cols: S A W Y H
[140 128 124 107  57] : sal
[140 128 124  98  57] : zoza
[140 120 140 146  97] : gik
col: [57 57]  H
col: [128 128]  A
col: [128 120]  A
which: [140 128 124  98  57]  zoza

cols: E M N U G F Q L
[199 155  86 180 212 132 193  67] : mado
[ 46  67  52  95 156  97 191 189] : Nasan
[191 142  95 145  56 135  90 199] : bivo
[168 179 111  47 185 134 114  52] : Nela
[111  61  77 153 115 190  97 127] : Viti
[139  96 136 184 150 195  63 196] : vemeg
[120 152  84  77 177 162  78 159] : Bizi
[155 104 157 149 102  63 100  98] : Lipo
[203  68 186  99  90 167 150 189] : forad
[191 165 104 170  72  58 137 160] : zemi
col: [168 111 139 120 155]  E
col: [ 90 114]  Q
col: [142 179  61  96 152 104  68]  M
col: [142 179  61  96 152 104  68 165]  M
col: [186 104]  N

cols: X Z B R D
[ 85 176 154  96 145] = zep
[104 182  90  70 109] = Ruro
[127 133 137 104 154] = bub
[110  92 106 122 123] = nafop
[127 155 142  83 170] = Relo
[123 191 154  73 127] = botak
[104 182  91  49  51] = Foto
[157 108  99 144 129] = renuf
[127 155 142  83 102] = vit
col: [ 73  49 144  83]  R
col: [ 73  49 144]  R
col: [106 142 154  91  99]  B
col: [154 123]  D

cols: vuden gufi mog koz Dat zuva Ruvi Dup zabur lon
[117 116 126 179 207 131  84 165 128 135]  dev
[115 115 126 179 207 131  83 165 126 135]  gefe
[103 135 126 187 205 122  74 165 109 128]  bufun
[107 144 100 179 208  86  83 166 116 135]  Fida
[107 144 100 179 207  87  83 170 116 135]  kasud
[107 141  99 179 208  79  83 169 116 135]  mel
[102 135 126 183 206 122  75 165 108 128]  sola
[104 135 126 181 203 122  69 165 107 130]  dis
[117 115 126 179 207 132  83 165 128 135]  soli
col: [135 135 128 135 135 135 128 130]  lon
col: [115 103 107 107 107]  vuden
col: [126 126 100 100  99 126 126]  mog
col: [83 83 75 69 83]  Ruvi
col: [207 205 208 207 208 206 203]  Dat
col: [83 74 83]  Ruvi

cols: V C J T K P
[106 180 139 126  84  96] : sab
[143 187 172 166  68  98] : roku
[143  44 118 129 134 197] : Bibu
[106 180 139 137  84  96] : ruk
[ 89 177 121 117 106 101] : pofu
[ 65 186 116 113 134 123] : Bafa
col: [129 137]  T
col: [166 129 137 117 113]  T
col: [180 187]  C

cols: Vaboz budal Ripa rep rupu lak bel gel
[188 196 133 173 166 112  93  87] = nol
[206 160 156 194  89 104 111  60] = makin
[ 77  66 152  66 128 107 130 191] = valep
col: [196 160]  budal
col: [133 156]  Ripa
col: [206  77]  Vaboz
col: [ 60 191]  gel

cols: nek gagad kuru lilud zepon bov
[146 167 126 120 144 103]  sef
[146 167 126 133  79 107]  gebu
[123  96 138 123 147 126]  gubu
[124 210 134 127 103 162]  pabab
[107 105 134 130  80 106]  nimot
[141  68 132 142 121 152]  Viz
[143 145 136 116 144 153]  buren
[111 135 112 131 146 183]  famuz
[110 144 125 146 140 162]  ginip
col: [126 138 134 134 132]  kuru
col: [146 123 124 107 141]  nek
col: [103  80 121]  zepon
col: [123 127 130]  lilud
col: [127 130 142]  lilud
col: [153 183]  bov
col: [146 146 123 124 107 141 143 111]  nek

cols: loko nuva fel zos
[ 79 147  68 120]  lugi
[ 77 178 133  92]  lofav
[ 87  64 148 115]  Geki
[148 137 100  56]  vemem
[ 60 111 162 146]  tete
[167  87  86  91]  nez
[ 97 165 159 184]  teros
[181  94 173 146]  savu
col: [165  94]  nuva
col: [147 178  64 137 111  87 165]  nuva
col: [147 178  64]  nuva
col: [148  60 167  97 181]  loko
col: [100 162]  fel

cols: domo Tuz givan Nupop Tiz pelib fasar Mos Pega
[ 97 177 189 112 134  89 127 111 121] = bis
[ 81 159 145 103  62  71 136  91 159] = lilem
[ 59 138 124 166 114 108 131 151  48] = lut
[179  67 132 146 187 168 151 152 205] = bes
[147  91 126 124 133 120 101 124 175] = Lozus
[167 126 166  72 156 188  72 177 129] = gunu
[179  67 132 146 119  81 151 144  86] = besi
[145 121  95 160 148 105 118 127 157] = Vivis
col: [152 124]  Mos
col: [101  72]  fasar
col: [124 177 144]  Mos
col: [ 91 126  67]  Tuz

cols: dav Mise pom gup pel bapup Falib
[110 115  65  64 204 121 174]  viset
[113 119 127  74 118 134 172]  Fot
[118 120 134 111 102 143 142]  pas
col: [64 74]  gup
col: [ 74 111]  gup

cols: riziv Kibaf Kanuf Makuv damu kimif
[ 53  94 125 116 146 146] = gop
[195 151 143 173 116 131] = runed
[ 73 138  95 101 161 141] = vetog
[113 124 120 145 119 136] = Modu
[ 75 110 140 106 131 135] = sus
[142 197  94 112 172 108] = Dum
col: [195  73 113  75]  riziv
col: [113  75 142]  riziv

cols: fefal selim zad vizo Zubif Tigar gibuk
[148 134  94 124 145 115 139] = Lavod
[148 134 142 124 145 115 139] = rus
[195  91 134 154 121 144 175] = kavep
[148 134 142  86 145 115 139] = tevo
col: [148 148 195]  fefal
col: [139 139]  gibuk
col: [144 115]  Tigar
col: [175 139]  gibuk
col: [115 144 115]  Tigar

cols: fabol nel kel lezap zan
[224 107 142 204  92] -> karo
[ 91 109 130 118 131] -> veg
[157 141 124 138 125] -> Rado
col: [224  91]  fabol
col: [107 109]  nel
col: [130 124]  kel
col: [118 138]  lezap

cols: Tup nit befit lelo
[193 188  78  34]  dugi
[114  84  78 137]  sut
[186 136 133 137]  zem
[ 94  88  71 138]  mufi
[159 201 112  82]  palim
[135 186  84 113]  Rotov
[183 172  88 106]  vol
[ 88  56 104  87]  nur
[ 95 171 186 161]  gavik
[166  98  62 165]  gezar
col: [ 34 137 137 138  82 113 106  87 161]  lelo
col: [ 84  88 104]  befit

cols: Zele Bovi rugan Nifu ledi tasez faru poka
[131  50  61 107 114 112  94  72] : zel
[131  50  61 107 114 112  94  32] : Sizan
[135  50  61 107 114 112  94  32] : viba
col: [131 131]  Zele
which: [131  50  61 107 114 112  94  72]  zel

cols: Ladu Lili Rakan vili duka pumag bazo Kaver robuz
[ 82 116  78 218  83 207  99  99  95] = pura
[192  95 190 140 187 138 108 110 181] = Lobil
[ 82 116  78 218 114 207  99  99  95] = Bamom
[ 77 196  72 129  77 130 127 125  85] = Ranar
[149 142 149 153 148 150  63  68 146] = vemim
[161 170 154 169 150 164  97  96 155] = lofan
[161 170 147 169 150 164  97  96 155] = bime
col: [ 78 190  78  72 149]  Rakan
col: [ 95  85 146]  robuz
col: [ 82 192  82  77]  Ladu
col: [ 82 192]  Ladu

